Small tables with named rows and columns. After each table, cells are looked up by row and column.

Table Mutiz
           Zan  Gutofa    Tid  Ginuza  Turon    Vaz  Zerazu
Fav      49.41   49.20  48.91   43.77  48.41  50.07   51.60
Lolum    52.72   51.82  49.97   24.40  48.49  46.57   75.40
Teme     48.62   50.30  51.05   61.57  47.78  48.30   34.58
Vagenu   51.36   50.70  48.44   42.09  47.42  48.17   58.79
Savus    53.92   49.68  49.19   31.30  47.09  46.49   65.18
Dozediz  51.45   46.57  46.25   75.69  47.19  47.65   27.34
Fif      48.00   48.30  49.79   54.16  48.51  50.80   40.33
Tis      52.65   49.24  50.99   21.24  48.83  47.94   74.56
Rol      49.98   50.64  48.67   64.52  47.10  45.79   39.05
Gutak    47.91   48.05  49.12   57.14  50.23  49.06   41.29
Sedo     51.20   49.70  50.99   77.55  48.94  44.31   23.53

Gutofa of Teme: 50.30
Ginuza of Lolum: 24.40
Ginuza of Teme: 61.57
Zerazu of Dozediz: 27.34
Tid of Fif: 49.79
Gutofa of Fif: 48.30
Ginuza of Rol: 64.52
Gutofa of Gutak: 48.05
Zan of Teme: 48.62
Tid of Fav: 48.91
Tid of Gutak: 49.12
Which row has the largest Zan? Savus

Table Zam
|  | Mez | Gopi | Binez | Kogul | Datipaf | Mov | Fubit | Posap | Denufek |
|---|---|---|---|---|---|---|---|---|---|
| Guzag | -50828 | -70460 | 8978 | -28993 | 3114 | -17801 | -57316 | 95725 | 58768 |
| Faseri | -36078 | -58372 | 14764 | -8651 | -23554 | -10468 | -36261 | 83657 | 66216 |
| Kuv | 79139 | 98748 | 28724 | 56444 | 52472 | 52398 | 82264 | -41324 | -18607 |
| Fube | -50968 | -70533 | 8714 | -29049 | 2721 | -18046 | -57401 | 95221 | 58369 |

Guzag, Mez: -50828
Guzag, Datipaf: 3114
Fube, Kogul: -29049
Fube, Datipaf: 2721
Faseri, Fubit: -36261
Kuv, Fubit: 82264
Kuv, Kogul: 56444
Guzag, Binez: 8978
Fube, Denufek: 58369
Faseri, Kogul: -8651

Nos.tsv
	Rur	Zuzeva	Gok	Depomet
Gamo	1.488	2.644	7.128	7.129
Tekeb	0.174	2.234	9.385	9.951
Ragi	0.700	2.398	8.417	8.893
Danunu	0.437	2.316	9.062	9.598
Giloso	0.962	2.480	7.772	8.187
Taviv	1.488	2.644	6.160	6.423

What is the Gok of Ragi in Nos?
8.417
What is the Rur of Ragi in Nos?
0.700
What is the Zuzeva of Ragi in Nos?
2.398
What is the Zuzeva of Danunu in Nos?
2.316
What is the Depomet of Tekeb in Nos?
9.951
What is the Depomet of Gamo in Nos?
7.129
What is the Rur of Taviv in Nos?
1.488
What is the Zuzeva of Giloso in Nos?
2.480
What is the Depomet of Giloso in Nos?
8.187
What is the Rur of Tekeb in Nos?
0.174
What is the Gok of Giloso in Nos?
7.772
What is the Rur of Danunu in Nos?
0.437
What is the Gok of Gamo in Nos?
7.128
Which row has the largest Gok? Tekeb

Pof
cols = Tegavot, Zaf, Zapimim, Birukal, Vol, Tigelat
Begumok: [248, 135, 156, 125, 43, 144]
Pegopa: [103, 144, 137, 149, 129, 158]
Noki: [197, 152, 163, 151, 31, 191]
Lilezo: [180, 143, 149, 139, 75, 160]
Rel: [150, 139, 140, 137, 112, 147]
Bugosom: [84, 157, 146, 166, 105, 193]
Bev: [137, 132, 131, 132, 139, 127]
Fam: [93, 160, 154, 168, 90, 201]
Sozute: [116, 136, 132, 135, 145, 133]
Logep: [142, 122, 125, 120, 161, 104]
Kina: [134, 131, 132, 129, 147, 124]

What is the Tegavot of Noki in Pof?
197
What is the Vol of Pegopa in Pof?
129
What is the Tigelat of Kina in Pof?
124
What is the Tigelat of Begumok in Pof?
144
What is the Tegavot of Logep in Pof?
142
What is the Vol of Begumok in Pof?
43
What is the Birukal of Fam in Pof?
168
What is the Zapimim of Begumok in Pof?
156
What is the Tigelat of Noki in Pof?
191
What is the Birukal of Noki in Pof?
151
What is the Vol of Rel in Pof?
112
What is the Zaf of Begumok in Pof?
135
What is the Birukal of Kina in Pof?
129
What is the Zapimim of Lilezo in Pof?
149
What is the Tegavot of Bugosom in Pof?
84
What is the Tigelat of Lilezo in Pof?
160
What is the Tigelat of Bugosom in Pof?
193
Row with the largest Birukal: Fam

Lopide =
,Sevil,Sofofar,Por,Nafa,Tovom,Nubere,Sasuk,Ran
Num,57.3,66.5,51.1,47.9,58.6,49.2,50.2,24.8
Nof,86.0,95.0,32.6,41.4,46.4,24.3,85.5,21.2
Mesimi,42.4,41.2,41.2,41.0,39.1,42.2,43.5,48.2
Tasegil,63.7,75.2,49.6,47.3,60.4,46.7,55.3,19.8
Tif,61.3,76.2,52.4,49.8,62.2,49.6,52.8,17.4
Ramuli,70.8,74.4,32.9,44.5,35.5,25.1,78.0,40.4
Sigifo,61.4,67.8,46.3,45.9,56.0,43.9,55.6,27.3
Peke,31.5,28.9,41.3,45.0,25.1,40.8,42.4,64.3

Nof, Sevil -> 86.0
Ramuli, Tovom -> 35.5
Sigifo, Tovom -> 56.0
Num, Nubere -> 49.2
Peke, Sasuk -> 42.4
Tif, Nafa -> 49.8
Tasegil, Nafa -> 47.3
Peke, Sofofar -> 28.9
Tasegil, Tovom -> 60.4
Ramuli, Sasuk -> 78.0
Tif, Por -> 52.4
Sigifo, Nubere -> 43.9
Tasegil, Nubere -> 46.7
Tif, Sasuk -> 52.8
Nof, Tovom -> 46.4
Which row has the largest Sasuk? Nof

Tava =
|  | Biz | Pamida | Fide | Tovus | Liv |
|---|---|---|---|---|---|
| Teno | 9.8 | -4.1 | -60.8 | -33.5 | 50.5 |
| Fomono | 20.0 | -45.5 | 10.6 | 15.4 | 53.5 |
| Rerok | 67.2 | 11.8 | -27.5 | 14.2 | -7.3 |
| Mevuf | -0.6 | 12.3 | -70.9 | -47.8 | 30.2 |
| Zev | -36.6 | -42.2 | -55.8 | 42.9 | 15.9 |
| Lisor | -34.9 | 12.7 | -64.0 | 5.9 | -65.2 |

What is the Tovus of Mevuf in Tava? -47.8
What is the Liv of Lisor in Tava? -65.2
What is the Tovus of Lisor in Tava? 5.9
What is the Pamida of Teno in Tava? -4.1
What is the Liv of Teno in Tava? 50.5
What is the Fide of Lisor in Tava? -64.0
What is the Biz of Rerok in Tava? 67.2
What is the Liv of Zev in Tava? 15.9
What is the Pamida of Zev in Tava? -42.2
What is the Tovus of Zev in Tava? 42.9
What is the Tovus of Fomono in Tava? 15.4
What is the Fide of Teno in Tava? -60.8
What is the Tovus of Teno in Tava? -33.5
What is the Biz of Lisor in Tava? -34.9
What is the Liv of Mevuf in Tava? 30.2

Kesis =
columns: Dotet, Sava, Tugid
Bovezen: [42059, 67776, 36361]
Suketiz: [31113, 93464, 23455]
Gemonot: [73896, 82926, 35781]
Vig: [65731, 69142, 28175]
Mul: [70675, 94101, 33811]
Lok: [35716, 81263, 75980]
Fud: [44484, 65962, 78097]
Nemiz: [27353, 91094, 30966]
Gaki: [36752, 85423, 72518]

What is the Sava of Suketiz in Kesis? 93464
What is the Tugid of Gemonot in Kesis? 35781
What is the Tugid of Nemiz in Kesis? 30966
What is the Dotet of Gemonot in Kesis? 73896
What is the Sava of Fud in Kesis? 65962
What is the Dotet of Gaki in Kesis? 36752
What is the Sava of Gemonot in Kesis? 82926
Which row has the largest Sava? Mul

Table Duselas
|  | Zalisi | Vuf | Fimar |
|---|---|---|---|
| Rogozud | 5.1 | 6.0 | 5.8 |
| Lunek | 2.0 | 5.3 | 6.8 |
| Dav | 8.7 | 5.0 | 6.8 |
| Poz | 3.0 | 5.0 | 0.9 |
| Sifeliv | 6.5 | 5.6 | 9.7 |
| Kir | 4.2 | 6.0 | 5.8 |
| Liba | 3.8 | 4.7 | 8.1 |
| Pivi | 5.9 | 6.0 | 2.2 |
| Lamozi | 5.6 | 5.7 | 9.9 |
| Senorun | 3.2 | 5.9 | 2.1 |
| Lirod | 8.8 | 5.1 | 6.3 |
| Zisopo | 8.8 | 5.0 | 6.6 |
| Zuk | 7.4 | 5.9 | 2.7 |

Vuf of Lunek is 5.3
Fimar of Rogozud is 5.8
Vuf of Zuk is 5.9
Fimar of Zuk is 2.7
Zalisi of Zuk is 7.4
Zalisi of Rogozud is 5.1
Fimar of Lirod is 6.3
Vuf of Sifeliv is 5.6
Zalisi of Sifeliv is 6.5
Vuf of Lamozi is 5.7
Zalisi of Zisopo is 8.8
Vuf of Senorun is 5.9
Zalisi of Liba is 3.8
Fimar of Kir is 5.8
Fimar of Senorun is 2.1

Table Ponusa
fields: Difaf, Denemu, Fesase, Soleded, Sapi, Mibub
Govita: [3.820, 2.807, -0.539, 4.442, 5.067, -5.916]
Lubono: [-1.260, -6.224, -1.394, -1.634, -3.879, -2.328]
Darum: [-2.600, -7.281, -2.302, -3.017, -5.278, -2.453]
Tik: [5.461, 0.406, 2.093, 5.543, 4.332, -2.975]
Sez: [-1.157, -4.957, -1.810, -1.357, -2.997, -3.216]

What is the Denemu of Govita in Ponusa?
2.807
What is the Soleded of Lubono in Ponusa?
-1.634
What is the Sapi of Tik in Ponusa?
4.332
What is the Denemu of Tik in Ponusa?
0.406
What is the Soleded of Tik in Ponusa?
5.543
What is the Mibub of Govita in Ponusa?
-5.916
What is the Fesase of Govita in Ponusa?
-0.539
What is the Mibub of Sez in Ponusa?
-3.216
What is the Soleded of Darum in Ponusa?
-3.017
What is the Denemu of Sez in Ponusa?
-4.957
What is the Difaf of Darum in Ponusa?
-2.600
What is the Mibub of Tik in Ponusa?
-2.975
Which row has the largest Fesase? Tik

Table Tomo
         Vuro  Zudil  Torobof  Nofuva  Nede  Gek  Radiga  Susado
Mifun      61     55      -30      45    56   19      42      -9
Fisege    -16     13       38      -5    -3   27     -10      43
Kif        25     64       35     -17    26   -4      -6       9
Komipu     26     -8       -2      -2    56    7      54      50
Nanepu     51     35       11      44    31   20      36     -21
Desosa    -30     -7        6      -4    21   -9       3      -9
Ranekul    17    -11        6      -6    38    9      64     -22
Til        32    -24      -35      42    25   17       3      50
Vapanop    40      8       38      83    29   38       3      49
Somogu     30      3       24      26    40  -55      34      35
Vude       52     24       31      35    80   19      14      50
Faz        18    -13       37     -38    58  -26     -28      21
Dipiz      53     51      -37     -34    58   12      45     -49

Torobof of Til = -35
Radiga of Somogu = 34
Nede of Til = 25
Zudil of Desosa = -7
Susado of Kif = 9
Gek of Faz = -26
Gek of Vapanop = 38
Susado of Til = 50
Nede of Desosa = 21
Torobof of Kif = 35
Zudil of Nanepu = 35
Radiga of Ranekul = 64
Susado of Vude = 50
Radiga of Til = 3
Torobof of Vude = 31
Susado of Faz = 21
Which row has the largest Gek? Vapanop

